In the rows, zero is written as 128.
A single turn carries every row of the set below to another of its rows. Some are shown first; where does it send the rows asked next?
D: [118 130 117 123 144 100 122  99 143 106 128 149 116]
M: [112 156 140 125 123 146 170 129 112 131 134 119 149]
N: [130 130 129 116 139 135 102  87 141 136 133 120 116]
U: [ 96 143 153 107 130 134 145 121 128 144 146  95 136]
G: [127 141 122 127 125  97 112  99 119  95 130 141 131]
W: [145 148 122 133 117 134 111  93 108 110 128 133 139]
P: [ 85 145 142 105 127 110 134 118 120 106 155 169 122]
B: [127 136 135 117 125 115  91  88 123 115 138 116 125]
X: [ 94 142 157  94 122 146 109 105 121 137 162 136 119]
C: [ 95 133 130 115 114 151 130 155 152 132 140 133 145]
S: [ 88 145 141 116 134 105 166 132 126 118 138 121 139]
K: [145 143 112 137 133 145 128  97 126 119 122 150 127]
F: [ 89 134 130 114 115 144 132 158 155 127 140 137 144]
Y: [ 95 135 128 117 114 149 136 157 151 128 137 140 146]
A: [114 160 140 117 115 161 140 115 101 121 148 166 134]

S goes to U
D goes to N
And these:
A goes to P
F goes to C
W goes to G

